(in the rows, 128 means zero)
Each path is a new rotation, seen through one point. The rows after it are directions, each followed by how far the rotation turns it, in deg/step (0 if it stays put).
Each turn is a multiple of 5 degrees from 10 to 175, or 0.
Each row of a path follows its step; steps can be skipped.
Rotation 1:
step 1: [128 133 132 128 123 132 120 140 121 129 128 135 135 124 134 142 125 122
 111 134 131 108 113 126 120 127 114 131 122 114 130 120 110 126 134 123
 132 140 123 123 127 122]
step 3: [127 124 128 126 119 126 126 121 113 131 134 132 110 135 115 126 130 126
 123 134 128 116 102 123 114 118 131 121 134 122 133 121 123 135 124 129
 113 136 122 134 130 137]
step 4: [137 133 136 120 129 130 119 135 132 127 144 135 129 128 137 121 127 131
 115 123 132 138 124 127 140 136 110 121 112 118 139 118 129 126 132 127
 125 134 132 109 139 119]
step 15: [117 132 130 130 116 141 133 130 118 119 145 137 119 139 133 122 120 110
 120 127 132 125 121 121 121 119 136 114 118 128 140 120 124 129 119 121
 121 127 127 126 128 143]
step 21: [119 130 124 123 127 117 128 145 113 126 142 132 134 131 121 126 129 116
 114 132 129 107 119 111 121 125 127 123 127 116 129 118 119 130 130 116
 128 131 125 129 131 142]
step 24: [136 137 126 128 113 122 117 135 122 138 145 135 132 124 131 111 133 136
 119 129 133 121 112 128 122 134 125 120 117 126 145 130 131 131 122 123
 120 132 125 117 138 120]
step 26: [119 133 125 110 112 130 122 134 123 134 123 134 135 124 131 136 129 129
 125 156 120 117 117 122 121 125 130 131 131 125 140 131 122 113 129 134
 117 131 139 124 132 131]
[131 130 131 132 127 131 131 125 133 129 129 127 128 130 123 130 126 129
 126 125 128 125 125 128 128 130 125 130 126 130 128 125 127 130 131 125
 131 131 130 123 129 130] -> 120
[124 127 129 130 131 128 129 129 129 127 131 128 130 130 132 136 128 126
 129 130 124 126 129 126 127 131 128 126 131 125 131 133 127 127 128 125
 130 123 130 125 126 129] -> 70
[132 125 129 127 127 123 127 127 123 127 128 126 125 129 127 132 125 131
 133 128 128 122 129 127 129 130 130 128 129 124 126 124 125 130 130 127
 130 129 130 133 128 128] -> 160
[128 127 127 126 128 125 123 128 128 128 129 125 130 132 128 129 127 132
 128 130 135 134 129 127 129 129 126 129 127 128 124 130 127 129 130 128
 128 123 132 124 132 132] -> 175
[128 131 131 129 130 134 130 128 126 124 129 128 127 132 131 130 128 129
 130 128 134 129 132 129 133 127 127 125 127 129 131 125 128 130 126 128
 130 127 131 129 126 123] -> 140
[129 128 133 127 130 125 127 123 128 130 129 133 126 130 128 129 124 130
 127 125 129 130 129 127 121 130 130 125 126 129 130 127 131 127 124 134
 128 128 129 127 124 130] -> 90
Rotation 2:
step 0: [137 126 118 134 131 135 127 118 139 117 136 143 124 123 137 117 122 126
 119 119 140 128 143 125 127 135 117 129 150 127 133 120 127 121 117 130
 111 125 122 126 115 131]
step 4: [121 140 121 120 133 120 130 118 141 127 136 132 121 138 125 125 136 116
 122 123 125 112 141 118 118 143 127 124 129 120 142 108 121 125 133 129
 131 129 128 137 139 140]
step 9: [127 128 145 114 120 139 119 132 125 129 123 117 129 128 124 133 114 128
 127 136 123 149 134 145 138 138 123 138 123 134 134 137 134 127 127 130
 119 122 145 122 129 121]
step 11: [133 138 133 141 135 129 136 137 136 120 135 123 132 136 125 122 132 123
 134 118 136 130 117 116 120 129 134 134 133 138 124 134 125 126 133 112
 117 139 128 121 143 105]
step 17: [137 135 126 125 123 144 125 133 123 133 137 126 122 146 110 130 118 131
 132 144 125 131 126 145 140 131 112 117 126 138 131 133 136 134 133 126
 135 130 126 125 115 124]
step 20: [128 139 120 130 134 143 136 136 129 143 118 128 132 122 135 140 134 135
 112 134 127 120 120 114 124 137 123 135 116 125 129 115 123 135 123 133
 134 119 150 131 129 133]
step 24: [131 124 140 107 135 135 134 132 103 126 116 129 136 120 132 138 135 128
 129 126 126 122 121 130 114 118 120 130 128 137 117 119 135 133 134 136
 131 127 129 143 129 134]
[125 125 131 126 126 129 129 125 130 126 130 132 128 125 128 126 128 131
 133 129 125 129 131 128 126 130 129 129 130 127 121 130 128 126 129 132
 126 130 133 124 127 130] -> 115
[127 130 126 123 128 128 126 124 126 125 130 123 127 132 125 128 128 126
 134 127 129 126 131 128 126 127 126 128 125 129 127 124 133 131 129 127
 127 133 130 128 131 125] -> 55
[129 124 132 126 129 131 130 130 131 129 125 126 131 129 125 129 128 126
 125 128 132 130 132 126 130 132 128 121 130 131 124 126 130 129 125 128
 130 129 126 124 131 129] -> 45
[132 127 129 129 131 125 129 128 128 126 125 121 128 122 127 132 132 132
 132 129 127 129 125 125 126 132 127 128 129 126 130 128 132 127 126 129
 129 128 129 130 127 131] -> 175
[132 132 130 125 132 131 126 131 128 131 131 125 129 131 127 124 128 124
 132 129 125 130 124 127 130 131 128 128 130 126 129 130 123 128 126 134
 126 127 128 128 129 129] -> 135
[126 126 133 128 125 125 130 123 128 129 131 127 127 129 127 128 129 127
 130 128 126 124 127 126 128 126 130 126 131 126 127 130 130 129 127 128
 130 119 126 132 133 126] -> 125
